One turning vector, and how many steps it has turned:
The counts run from 0 to 1046.
[ 10  13   2  -6   4  -1  -9  -7 -11   3  16  18  14   6   7   4  45  21
 -45 -33 -10  11 -17  -4 -53  18  10  14  -7  11 -17   4  12 -14 -30 -10
 -17  53   9   2 -21   2 -16  -7  27   2  31  -6  17 -22   1  -4 -18  -2]
795
[-10 -22   9 -27  -7  15 -16 -10 -15   4   6  16  18   4  24  25  31  10
 -23 -12 -12  16 -15  -6 -55  -7  12  10  -6  -1 -46  -6  18 -31 -20  -4
 -11  34  14  11 -16   5  -1  10   2  -4  27  14  12  20  -2 -19 -41  -1]
413
[-17   4   0 -22 -13  12  -8 -13   0  11  17  12   3   8   9  15  30  24
 -41  -2  -6  15 -13   0 -50   3   4   9 -10  -5 -27 -16  16 -29 -32 -10
   1  24 -19  12 -22  -9 -40 -12  -6  15  21   6  43   6   5 -26 -25  -1]
953
[  0  -8 -14  -8   7   9 -15 -20   4  11  17 -11  12   2  25  33  18  13
 -15  13  -4  -3   0  12 -61  18  20  13   6   0 -33  -2   0 -35 -29 -15
  -2  40  11   4 -22 -11  -6  16  20  12  20  16  23  21  -4 -31 -31  -2]
365
[-21  -9   3 -21 -10   7   1  -5 -41  21  21   9  18  11  14  16  31  12
 -22  -4 -14  12 -14   0 -50   5  11  23 -12  -8 -26 -13  36 -28 -21 -14
   4  23  -5   2 -30  -3 -20   1  -4   5  23   2  23  25  14 -13 -38  -7]
455
[-18  12 -12  -5  10   4 -12 -14 -27  10  13 -10  19   3   2  16  56  15
 -33 -33  13  -1 -24  -1 -40  19   9  10  22   0 -17   4  13 -19 -38 -27
 -11  29  -5   9 -28  13   1  11  18  22  29   8  15   7   2 -21 -13 -10]
13
[-16  -8   3 -19   6  -3  -5  -9 -32   4  15   6  18  16  22  12  39  11
  -8 -21  10  15  -7 -11 -55   1  28   8  -7   7 -36   0  37 -19  -5 -17
 -11  36   7  24 -31  -3  12  19   7  -4  18  24  -4  23   8  -4 -34  -1]
647
[  1 -19   1 -10   4   2 -11 -16  10  -4  10   5  11 -17  15  22  13  24
 -18  -5  -3  21  -6   2 -65  10  14  15  11 -13 -34   6   8 -39 -17 -13
   1  36  15  21 -23   0 -14   2   4   6  26  10  28  13 -13 -34 -32   6]
869
[-25  13 -18 -18  14 -13  -1  -9 -31  17  25   2  13  22  10   9  48  11
 -16  -8   9   6  -2  -4 -45  14  22  13  -2   0 -32  -8  30 -20  -4 -24
 -14  33  -1  24 -40  -8  10  17  11  12   8  25   4  20  17  -8 -25  -4]
503
[-21  12   5 -13  -5   1   5   0  -8  12  27  27  14  15   9   4  36  13
 -39 -18 -14  14 -20 -10 -53   8  21   6  -7  10 -24 -23  35 -30   0 -10
 -13  32 -10  12 -24  -8 -25   0   2  10  25  15  32  15  11 -13 -24   9]
733
[-18   9   0 -25  -3   0  -5  -2 -35  16  15  26  20   2   4   8  38  17
 -42 -10 -23   9 -16 -13 -44   5   3  29  -5 -19 -32 -13  26 -29 -21  -8
  -8  31  -8   6 -26   7 -17  -8   3  12  26  -6  21   7  10 -17 -31  -9]
312
[-16  26  -7 -11   6   7 -19 -11 -10   7  15   9   8  24   8   4  56   9
 -42 -24   7  13 -12 -10 -39  -3   8  -2 -11  12 -35 -13  19 -11 -25 -10
 -21  46  -7  14 -27  -2  -6   9  16   8  21  30   6  -8   9  -8 -16  -4]
418
[-20   8  -2  -4   9  -6  -5  -7 -41   6  13  -2  15   2  -1  12  56  19
 -24 -38  12  12 -24  -1 -43  14  14  14  16  -6 -13   9  29 -18 -22 -32
  -6  27  -4  19 -34  11   3   7  12  14  24   6   5  10   9 -12 -20 -10]
14
[ -5 -12  -5 -25  14 -13  -4 -13  -6  11  24  23   8   6  25  18  17  15
 -19  12  -8   7   5   4 -61  12  23  21  -7  -4 -37 -11  25 -35  -5  -8
 -18  37   9  24 -25 -15  -1   7   6   2  20  11  15  22   2 -11 -34   6]
380
[-18   3  10 -27   9 -10 -11 -14 -19   6  20  18  -4  -3   6  14  35  35
 -35 -10  14  20 -12  13 -50  12  18  13  -9  -8 -22  -6  30 -19 -25 -17
 -11  18 -13  41 -32  -2 -22  -5 -12   6  17  -8  22   8  -1  -7 -24  -3]
657
[  8  -3  -6 -22  13 -14  -8 -18 -25  16  22   5   1   8  18  11  23  27
 -25   8   2   6  14  19 -61  20  16  28 -14  -8 -21   6  25 -21 -35 -10
 -13  39   7  17 -33 -16 -12   0  12  -1  16 -12  15  -5   0   0 -33 -13]
550
[ -9  -7  10 -10  -7   9 -14 -17  -5 -10  11 -15  -2  11  17   6  36  24
 -13 -17  22  32  -2  -1 -63 -12  14  -2 -23   3 -35   4  28 -16 -26 -16
  -4  37   1  24 -28  -5 -18  10   0 -10  15  31  13   4   1 -11 -30 -10]
807
[-12  -2   2 -21   8   2  -2  -5 -28  23  28  21  19   4  17  24  33   6
 -35  -8 -20  -7 -19   1 -46  24  15  25   9   5 -29 -13  23 -35 -19 -14
 -12  29  -1   2 -23   0  -4   3  12  15  27  -8  28  21   8 -10 -30   5]
878
[ -8  -4  12  -9  -5   0   4  -4 -15   1  21  24  15  -3   5   8  37  22
 -34 -36  -7  16 -29  -4 -55  24  21  16  13   1 -10   0  26 -28 -11 -22
  -4  27  -4  15 -26  10 -19 -10   5  10  31 -11  32  11   2 -15 -21   4]
624
[ -2  -7  -6   0   8   4 -10 -23  -3   2  20 -27   8  11  24  19  29  19
  -4 -11  20   7   3   9 -67  15  31   1  -4  11 -21   7  16 -25 -22 -25
   0  39  12  14 -31 -12  -6  22  24  -3  17  23  20  15  -3 -18 -26  -6]
240
[ -8  11   0 -24  -5   3  -7  -4 -29  22  17  28  17  13   7  13  37  13
 -47  -7 -25   2 -12  -5 -42  11   2  26 -12  -7 -26 -16  22 -26 -26  -3
 -11  37  -7  -2 -23  -4 -17  -7   7   9  27  -8  24  -2  10 -10 -29  -4]
60
[-28  31 -22  -9  11  -8  -4  -7 -20  21  30  -1   5  24   7   8  48  13
 -34   0  11  -3  -3  -1 -43  10  15  10  -1  -2 -25 -14  28 -20 -15 -24
 -14  31 -16  16 -39 -16  -9  12   9  25  13  22  20   8  14 -21 -17  -6]
359
[  8  -5   1 -15  10  -7 -11 -10   5  -6   8  30  17 -11  16  10  27  19
 -32 -23 -13  15  -4 -10 -60   6  15  15   6  -2 -39   3  11 -31 -11  -4
 -15  53  16  14 -20   2  -1   0  16  -2  32   7   9  -5  -9 -16 -23  11]
650
[ 14   3 -15 -11  15 -14 -14 -22 -20  12  10  -3   5  -5  14  15  22  29
 -27   5   1   2  13   9 -57  16   8  30  -6 -18 -26  17  12 -27 -39 -15
  -5  47  12  16 -33 -11  -8   2  17   6  18  -3  10  -9  -8 -17 -32 -18]
677
[ -6  11  -4  -5  -1   1  -1  -4   7   5  21  29  16   1   8  10  31  12
 -44 -13 -23  10 -17 -17 -55  10  11  12   8  -2 -25 -11  14 -39 -12  -5
  -9  46   1   0 -21   2 -15  -8  15  15  30   4  31  -1   0 -27 -20   8]
355
[ -2  18  -2  -6   3   2   0  -5   4  17  35  19   7  21  13   3  36  11
 -39 -10 -14   3 -12  -3 -55  22  19  12 -13  19 -16 -14  23 -23 -15 -14
 -12  48  -2   0 -24 -15 -20  -1  29   9  24   9  29  -6   7 -11 -13   3]
230
[ -8  -3  -5   5   0   6  -2 -15 -21   3  19 -25  19  17  18   9  41  11
   0 -21   9  10  -7  -7 -62   5  26   6  -9  10 -25   5  28 -18 -11 -23
   2  40  13   2 -33  -8   0  18  23  -5  21  31   8  16   7 -15 -26  -8]
224
[-15   6   3  -5   5  -1 -11 -15   0  -8  16   1  -4   0   4   7  43  33
 -28 -33  30  26 -20   0 -55   5  17  -5   4   3 -21   3  25 -17 -21 -25
  -7  29  -6  34 -35   6 -20   1   2  10  18  22  23   7  -5 -17 -10  -2]
512
[-20 -15  -2 -22   0  12 -15 -14 -36   3   3   0  15   2  15  27  37  13
 -13 -12   5  19 -11  -4 -42  -5   6  11   1 -17 -44   3  22 -28 -27 -13
  -5  23   3  19 -27   7   7  15  -3   1  17  17   2  27   2 -24 -40  -7]
285
[  5   1 -18  -2   5  -1 -23 -22 -10  -2   4 -22   3   1  14  12  32  25
 -16  -3  16  12   9   4 -59  -3   4  10  -2 -10 -34  17  12 -22 -40 -14
  -1  48  12  14 -34  -9  -6  15  21   4  16  17   6  -8 -11 -26 -25 -18]
805
[-13  16 -22  -8   7   0  -9 -18 -13  24  26  -5   4  14   9  15  31  15
 -34  15  -2 -12   0  14 -48  24   8  19  -3  -6 -21 -12  11 -26 -35 -20
  -5  32 -11   2 -33 -18 -23   3  17  22  22   5  34   5   6 -23 -21 -12]
846
